Each row has a name. After each piece below comes the name of the row it's from, unless a question asks for something else. Each question is about the rows just above it. Places in a row count from 0.

[-11.3 -16.5 -15.2  82.6 -15.5  17.1 -10.2  11.4 -15.2  24.1  11.4  11.4
 -20.5  28.3 -51.4] -> R
[  7.2 -13.5 -17.7 -36.2  16.3  18.6 -16.0  -1.4  45.3  12.9  26.2 -36.2
 -13.4  16.3 -63.5] -> U
[-36.1 -10.7 -21.1  57.2 -16.6  20.1 -19.7  -3.2  46.8  12.6  33.2 -42.5
 -26.4 -32.5 -23.9] -> J
[-22.0 -21.7 -10.0  70.4 -25.9  12.1   0.5   2.8  38.4  11.3   1.3 -14.5
 -24.6  18.0 -43.7] -> Y
[-43.1 -39.3   4.1  12.8  11.5  -4.8  34.9  -6.8 -24.4 -24.4 -22.6   2.8
 -32.5 -26.4 -23.9] -> K
Every place of [-36.2] in U:	3 11
Places of [-24.4] in row K:	8 9
Where does [-32.5 -26.4 -23.9] start? Give its row and place.	K, 12
Places of [11.4] in row R:	7 10 11
key -> tag
[12.9] -> Z577
[11.3] -> Z444
[24.1] -> Z705
[-24.4] -> Z159
[-15.2] -> Z909
Look up the entry of R at place 9 in the table:	Z705

[-54.8  -5.3  55.3   1.0 -55.1   2.9  55.1  -5.9 -54.6] : H
[ -5.0  71.1   6.2 -70.8  -7.6  71.2  38.5 -71.1 -10.2] : B
[ 58.3  -0.1 -57.2 -44.5  24.3  63.2  22.2 -46.1 -57.5] : W
[ -5.0  71.1   6.2 -70.8  -7.6  71.2   9.2 -71.1 -10.2] : D
[-21.1 -44.5 -17.1  29.9  43.2   7.0 -36.5 -38.3   2.5] : L
[-58.5 -62.3 -22.5  32.2  65.5  53.2   5.5 -46.7 -66.3] : N
Count the entries of [-5.0]:	1
Table of tags by key:
[24.3] -> Z202
[65.5] -> Z738
[-58.5] -> Z167
The tag of N, keyed by place 4:	Z738

[ -8.5   8.2  14.1 -27.1   2.4 -36.4 -42.8 -45.7 -27.6  17.3] = E
[ 21.2   7.6  26.9  -9.8  51.1 -56.0  19.8  52.2  10.0  37.1] = V
[-10.4   8.2  14.1 -27.1   2.4 -36.4 -42.8 -45.7 -27.6  17.3] = T
[-27.7   7.3  10.3  37.7 -33.7  29.3  -1.2 -38.9 -22.8 -43.0] = X
Where does [ 26.9  -9.8  51.1 -56.0  19.8  52.2  10.0  37.1] start? Give its row and place.	V, 2
How many entries does [-10.4   8.2  14.1 -27.1   2.4 -36.4] have?	6
Number of entries in [ -8.5   8.2  14.1 -27.1   2.4 -36.4 -42.8 -45.7]:	8
key -> tag
[7.6] -> Z278
[7.3] -> Z464
[8.2] -> Z369
[8.3] -> Z655
Look up the entry of T at place 1 in the table:	Z369
The row with [ -8.5   8.2  14.1 -27.1   2.4 -36.4 -42.8 -45.7 -27.6  17.3] is	E
Count the entries of [-27.7   7.3  10.3]:	3

[-90.4  90.7 -89.7  91.0  90.4  88.9  91.4  91.9 -92.9] = tuz
[-89.2  90.0 -90.1  91.0  90.1  89.2  90.7  91.7 -91.4] = gane
[-69.4  69.9 -69.9  91.8  69.7  68.8  91.8  91.8 -71.4] = nasaf
[-91.6  91.4 -90.2  91.5  91.0  89.5  91.8  92.0 -93.3] = pabed
[-90.5  90.4 -89.2  90.4  90.1  88.7  90.8  90.9 -92.4] = vunon
[-91.6  91.4 -90.2  91.5  91.0  89.5  91.8  68.0 -68.9] = dev
[-69.4  69.9 -69.9  70.4  69.7  68.8  70.6  71.1 -71.4] = Balo
[-65.7  66.4 -65.8  66.6  66.0  64.9  66.8  67.3 -67.9] = viga
[-89.3  89.8 -88.8  90.1  89.6  88.0  90.5  90.9 -92.0] = tif
[-71.5  72.3 -72.5  73.0  72.3  71.1  73.1  73.9 -74.2] = Keme
[-65.7  66.5 -65.6  66.4  65.9  64.8  66.9  67.3 -68.1] = luk
[-89.9  89.6 -88.7  89.8  89.2  87.8  90.4  90.3 -91.5] = lomar
Table of tags by key:
[-93.3] -> Z599
[-93.4] -> Z912
[-92.4] -> Z753
[91.0] -> Z801
[91.1] -> Z549
Look up the entry of pabed at place 8 in the table:	Z599
Row and place where [-65.6  66.4  65.9  64.8] starts:	luk, 2
Number of entries in [-89.9  89.6 -88.7  89.8  89.2  87.8  90.4  90.3]:	8
Where does [ 90.7 -89.7  91.0  90.4  88.9  91.4  91.9] start? Give its row and place.	tuz, 1
Every place of [91.8] in nasaf:	3 6 7

